In the data rows, zero lies at 7.5, halfway between 7 and 8.
Each row below has a hidden score, from 0 to 30, with 15 about the middle. What is it? The score is a weighted sum of the row's numbers plus the product of two more (or one squared), each taken from its middle value.
ndarray[12 12 12 11 10  9  8  8  8  9  9  9  8  7  7  7] 11
ndarray[ 5  6  6  5  8 10  9  8  7  7  7  7  7  6  7  6] 9
ndarray[ 7  8  9 12 13 14 13 12 10  9  7  6  5  5  5  6] 8
ndarray[ 7 10 12 10  7  5  5  6  7  7  6  5  5  4  5  6] 6
ndarray[12 13  8  5  5  5  5  6  5  6  6  5  5  3  6  7] 21
ndarray[8 7 8 8 8 7 6 5 5 5 6 7 8 9 9 9] 14
ndarray[ 9  8  7  6  5  4  4  4  5  6  6  8  9 10 10 10] 20
ndarray[ 9  9  8  7  6  5  4  4  4  4  4  5  7 10 11 11] 21
ndarray[ 9  9  8  7  5  5  4  4  4  4  5  6  8 10 12 12] 22
ndarray[6 6 6 6 7 8 7 7 6 5 6 7 8 8 9 9] 20
ndarray[ 6  6  6  7  8  9 10 10 10  9  8  7  7  8  8  8] 15
ndarray[15 15 15 13  9  8  6  5  5  4  4  5  4  5  5  6] 21
ndarray[ 8  9 11 10  8  6  5  4  5  5  6  7  6  6  5  6] 12
ndarray[ 6  5  6  6  7  7  7  7  6  7  9 10 10  8  7  6] 9
ndarray[ 6  5  5  4  5  6  8  9 11 10  9  7  7  8  8  9] 24
ndarray[ 6  5  5  5  6  7  8 11 13 13 11  9  7  6  5  6] 20
ndarray[ 6  5  5  5  5  7  9 12 14 14 13 10  8  6  6  6] 15
ndarray[ 6  5  5  5  5  6  7  9 11 12 12 11 10  9  8  8] 17
ndarray[ 9  9  9  9  9 10 10 10  8  7  6  5  5  5  5  6] 9
ndarray[ 6  6  6  7  8  7  7  5  5  5  6  8  9 10 10 10] 17
ndarray[ 7  7  7  8  8  7  6  5  5  5  6  8  9 10 10  9] 19
ndarray[ 8  9 10 12 11  9  7  7  7  7  6  4  4  5  6  6] 5
ndarray[ 8  9 11 12 11 10  9  9  9 10  9  8  7  6  6  6] 4
ndarray[ 8  9 11 15 15 15 15 12  9  7  5  4  5  5  5  6] 6
ndarray[ 7  7  8  9 10 10 10  9  8  8  8  8  8  8  7  7] 9
ndarray[6 6 5 6 7 8 8 8 7 7 7 8 8 8 7 7] 15
ndarray[12 11  9  8  7  5  5  5  6  7  9 11 11 11  9  8] 21
ndarray[ 6  5  5  4  4  4  5  5  6  8 10 12 12 10  9  8] 14
ndarray[ 6  5  5  4  4  4  5  5  6  8 10 11 11  9  8  7] 10
ndarray[ 6  5  4  4  5  5  6  7  9 11 13 14 12 10  8  7] 18
ndarray[12 13 11  9  7  5  4  4  4  4  4  4  4  4  5  6] 12
ndarray[ 6  6  7 10 13 15 12  8  6  5  4  4  4  4  5  6] 5
ndarray[ 6  6  6  7  7  7  7  6  6  5  6  8 10 10 10  9] 18
ndarray[5 5 5 4 4 4 5 7 8 9 9 8 8 9 9 9] 16
ndarray[ 6  5  5  4  5  5  5  7  8 10 10 10 10  9  9  9] 18
ndarray[13 12 10  9  9 10 11 11 10  9  7  6  5  5  5  6] 21
ndarray[ 6  5  5  5  6  8 10 10  9  8  7  7  8  8  8  8] 16
ndarray[ 6  6  6  6  5  7  8  9 10 10  9  6  5  5  6  7] 11
ndarray[ 7  9 10  9  7  5  4  4  5  5  5  6  7  8  7  7] 14
ndarray[12 13 11  8  6  5  6  4  4  3  4  3  4  6  6  7] 13
ndarray[ 6  6  6  7  7  7  7  6  6  6  7  8 10 10  9  8] 12
ndarray[7 8 9 8 6 5 4 5 5 5 6 7 8 9 8 8] 16
ndarray[ 6  5  4  4  5  5  7  8 10  9  8  7  7  7  8  9] 20
ndarray[6 5 6 7 7 9 9 7 7 5 5 6 7 8 9 9] 19
ndarray[ 6  5  6  6  8  9 10 11 11 10 10  9  9  9  9  9] 17
ndarray[ 5  6  6  7  8  9 10 11  9  7  7  6  7  7  8  8] 15
ndarray[6 6 6 7 8 9 9 7 6 5 5 6 7 8 8 9] 15
ndarray[ 6  5  5  5  5  6  7  8  9  9  9  9  9  9 10 10] 18
ndarray[ 6  5  5  6  7  8  9 10 11 11 10 10 10 10 10 10] 21
ndarray[ 8  8  8  8  8  7  6  5  4  4  4  5  7  9 10  9] 14
ndarray[ 6  6  6  6  8 10 13 14 13 10  8  6  6  5  5  6] 18
ndarray[ 7  6  6  9 12 13 14 12  9  8  7  6  5  6  5  6] 7
ndarray[6 6 6 7 8 7 6 5 6 6 7 8 8 8 9 8] 19
ndarray[ 6  5  5  6  7  8  9 10 10  9  9  8  7  6  6  6] 12
ndarray[6 5 5 6 7 7 8 8 7 7 6 7 7 8 8 9] 16
ndarray[ 6  6  5  5  4  6  7  8 11 13 12 10 10  8  6  7] 23
ndarray[7 8 9 8 6 5 4 4 4 4 5 5 7 8 7 7] 9
ndarray[ 6  5  6  6  8  9 10 10 11  9 10  8  7  8  8  9] 19
ndarray[6 5 5 4 4 4 5 6 8 9 8 8 7 8 8 9] 21
ndarray[6 6 7 7 7 6 5 4 4 4 5 6 8 9 8 7] 11
ndarray[ 6  5  5  5  5  6  8 10 10 10 10  9 10 10 10 10] 16
ndarray[ 7  7  8  8  7  6  5  5  4  4  4  6  8 10 10  9] 16
ndarray[ 7  8  9 10 11 13 14 14 14 12 10  8  6  5  6  6] 16
ndarray[11 13 11  7  5  4  5  5  6  6  5  5  5  5  5  6] 17
ndarray[ 6  5  5  6  7  9 10  9  9  9  9  9 11 11  9 10] 23
ndarray[ 7  7  8  7  7  6  5  5  5  4  5  6  9 11 10  9] 18
ndarray[ 7  7  6  7  7  7  8 10  9  9  7  6  5  5  5  6] 11
ndarray[ 6  5  5  5  5  5  7  8 10 10 10  9  8  8  8  9] 18
ndarray[15 15 15 13 11 10  8  7  5  5  4  4  4  5  5  6] 11
ndarray[10 10 10  8  7  6  6  5  5  6  8 10 10 10  8  7] 14
ndarray[ 6  6  7  7  8  7  6  5  5  5  7  9 10 10 10 10] 21
ndarray[ 5  7  8  9 11 10 10  8  6  4  4  4  5  6  6  7] 9
ndarray[ 6  6  6  7  8  8  8  7  7  7  8 10 10 10  9  8] 17
ndarray[ 6  7  9 13 13 10  9  8  7  7  6  6  5  5  5  6] 5
ndarray[11 11 12 12 11 10  9  9 11 12 10  7  5  5  5  6] 15
ndarray[ 6  5  5  5  5  6  7  8  8  9  9 10 10  9  8  7] 13
ndarray[ 6  5  5  5  5  5  6  8 10 12 13 13 13 11  9  9] 17
ndarray[12 11  9  7  5  5  5  6  9 11 11  9  7  5  5  6] 14
ndarray[ 8  8 10 10 11 10  9  9  8  8  8  8  7  7  6  6] 10
ndarray[8 9 8 6 5 5 5 5 6 6 6 6 6 6 6 6] 13
ndarray[ 5  6  5  6  6  7  8  7  6  6  7  8 10 10  9  8] 11
ndarray[10 10  9  9  8 10  9  8  5  4  4  4  5  5  5  6] 7
ndarray[12 10  8  7  6  5  5  6  7  8  8  6  5  6  6  6] 10
ndarray[ 6  6  6  7  7  8  9  9  8  8  7  7  8  9  9 10] 15
ndarray[14 14 11  9  8  6  5  4  4  4  4  4  4  5  5  6] 13
ndarray[13 11  7  6  4  3  4  4  4  5  5  5  7  7  7  7] 10
ndarray[ 6  5  5  4  4  5  6  7  9 11 12 12 10  9  8  8] 16
ndarray[ 6  5  5  4  4  5  6  7  9 11 12 12 12 10  8  8] 16
ndarray[11 10  8  6  5  6  8 10 11 10  8  6  5  5  5  6] 24
ndarray[ 7  7  7  8  8  8  7  6  5  5  5  7  9 10  9  8] 14
ndarray[ 8  8  8  8  7  6  5  5  5  6  7  8 10 11 11 10] 17
ndarray[6 5 5 5 6 7 8 8 6 6 6 7 7 8 8 8] 12
ndarray[10 10  7  5  4  4  4  4  4  5  5  6  7  7  7  7] 14
ndarray[ 6  7  8  9 10 10  9  8  8  8  8  9  8  7  7  7] 12
ndarray[8 8 9 9 9 9 8 7 7 6 6 7 7 8 8 9] 19
ndarray[6 5 5 6 6 7 8 8 8 7 7 7 7 8 9 9] 15
ndarray[ 6  7  7  9 11 13 14 15 13 12 11  9  8  7  7  6] 8
ndarray[ 7  8  9 10  8  9  7  8 10 10 11 11  8  7  6  6] 17
ndarray[ 7  7  7  7  7  6  5  4  4  5  5  7  9 11 11 10] 17
ndarray[ 6  6  5  5  5  4  4  5  6  8 10 12 11 10  9  8] 25
ndarray[ 6  6  5  6  9 11 10  8  7  8  7  6  6  5  5  6] 5
ndarray[ 6  5  5  5  6  7  9 10  9  9  7  7  7  7  8  8] 13
ndarray[ 6  5  4  4  5  5  5  6  8 10 11 11 10  9  8  9] 19
ndarray[ 9 11 13 10  7  7  7  7  7  6  5  4  4  5  6  6] 14
ndarray[ 5  5  5  5  4  7  8 10 11 10  9  8  8  8  9  9] 20
ndarray[ 6  7  8  9 12 14 15 14 11  9  6  5  5  5  6  6] 9
ndarray[10 12 15 15 15 12  9  7  6  5  5  4  4  5  5  6] 4
ndarray[ 6  6  6  7  6  5  5  5  7 10 11 10  9  6  6  6] 3
ndarray[ 6  5  5  4  4  4  5  6  7  9 11 12 12 10  9  8] 14
ndarray[ 5  5  5  4  4  5  5  7  9 11 13 14 13 11 10  8] 21
ndarray[12 14 14 13 11  8  6  5  5  4  4  4  4  5  6  6] 10
ndarray[ 6  5  5  5  6  7  7  8 10 10  9  7  6  5  5  6] 14
ndarray[ 7  8  8  8  8  7  6  5  4  5  5  7  9 10 10 10] 15
ndarray[10  8  8  9 11 11 11 10  9  7  6  5  5  5  5  6] 13
ndarray[ 5  6  5  5  6  7  9 11 11 11 11 10 10  8  8  6] 13
ndarray[10  9  6  5  4  4  5  5  4  5  6  6  7  9  8  8] 12
ndarray[ 8  8  8  8  7  6  5  5  5  6  7  9 10 11 11 11] 21
ndarray[ 6  5  5  6  6  8  9 11 11 11 11 10  9  9  9  9] 16
ndarray[ 6  5  4  4  5  5  5  6  8 10 12 11 10  9  9  8] 18
ndarray[11 10  9  7  6  6  7  9 10 10 10  9  7  6  6  6] 16
ndarray[ 6  6  6  6  8  9 11 12 14 14 14 12 10  8  7  7] 17
ndarray[ 9  9  8  7  5  4  4  4  4  4  5  6  8 11 12 12] 21
ndarray[ 7  6  6  5  8  9 11 10 10  8  9  7  6  6  7  6] 10
ndarray[ 6  5  5  6  6  6  8 10 11 14 14 13 12 10  9  7] 8
ndarray[ 9  9  8  7  6  5  4  5  5  6  7  9 10 11 12 11] 29
ndarray[ 6  5  5  4  4  4  5  6  8 10 12 12 10  9  9  9] 16
ndarray[ 6  5  5  5  5  5  6  8 10 12 13 13 12 10  9  8] 16
ndarray[ 8  8  8  8  7  6  5  5  4  4  5  6  8 10 10  8] 16
ndarray[ 5  5  5  6  7  8 11 11 12 11  8  5  6  5  5  6] 18
ndarray[ 6  6  6  7  8  9 10 10  9  9  8  7  8  8  9  9] 10
ndarray[5 6 5 6 7 7 6 6 5 4 4 5 7 8 9 7] 23
ndarray[12 12 10  9  7  6  6  6  8  9 10 10  9  8  7  6] 14
ndarray[ 7  7  8  8  8  6  6  5  5  4  5  6  9 11 11 10] 17
